Questions about the array below.
1) Which number is the first entry on the main diagonal?
2) Which number is the entry in the bottom-right corner?
3) Which number is the entry directly below the largest entry?
4) Which number is the top-right entry?
5) Which number is the third smallest entry?
6) Which number is the top entry of the column that holds the smallest entry?
7) Which number is the smallest entry in the last row?
8) Which number is the third-last entry, reading row by row?
4,38,-14,27,-33,0,-37,-18
-22,3,-21,-1,3,19,-13,-1
-13,-12,-13,-14,-14,-15,-15,-14
-12,-14,-13,-13,-15,-15,-13,-13
-14,-13,-13,-14,-16,-13,-14,-14
1) 4
2) -14
3) 3
4) -18
5) -22
6) -37
7) -16
8) -13

Read these off the matrix that follows. Indices start at 0.
1) What is the entry just right of the smallest entry?
2) What is the entry directly above -67?
3) What is the entry in row 0 and column 1?
4) What is the entry at row 2, column 2?
5) What is the entry in row 1 and column 2?
6) What is the entry at row 1, column 0?
7) What is the bottom entry of the column that holds the largest entry?
8) What is the entry in row 0 and column 2?
[[ 17  -7   5  17   3 -19 -13  18 -28 -13  -7 -18]
 [ -9  36 -28 -16 -35  25  28  -8  63  40 -25  39]
 [ 21  12  33  14   2 -28 -30  69 -78 -15 -57 -66]
 [ 13  -9   9   7  -6 -10 -19  22 -28  -6 -13 -18]
 [-39 -25  -7 -29  13  38  13 -67  50   4  70  48]
 [-21  -5 -14 -12  13  18  25 -46  43   4  39  34]
 [-23  31 -31 -26 -32  39  36 -32  83  44  -2  56]
 [ 18  13   9  12  -5 -18 -12  40 -34  -4 -39 -30]
 [-21   2 -25 -17  -7  28  28 -50  67  20  33  52]
 [  5  35 -19   1 -17   2  22   6  30  21 -31  13]
 [ -6 -28   4   0  17   0  -5 -24  -4 -15  37   5]
 [ -5 -10 -26   0  -2   9  21 -44  50   7  35  42]]
1) -15
2) 22
3) -7
4) 33
5) -28
6) -9
7) 50
8) 5

Questions about the row below.
1) What is the second entry from the right?
2) What is the entry just right of -9?
3) What is the third entry?
4) What is the third entry from the right?
5) What is the third largest entry?
6) What is the last entry?
[-84 -21 -36 -27 -69  81  41  -1 -22  -9  39   2  63 -50]
1) 63
2) 39
3) -36
4) 2
5) 41
6) -50
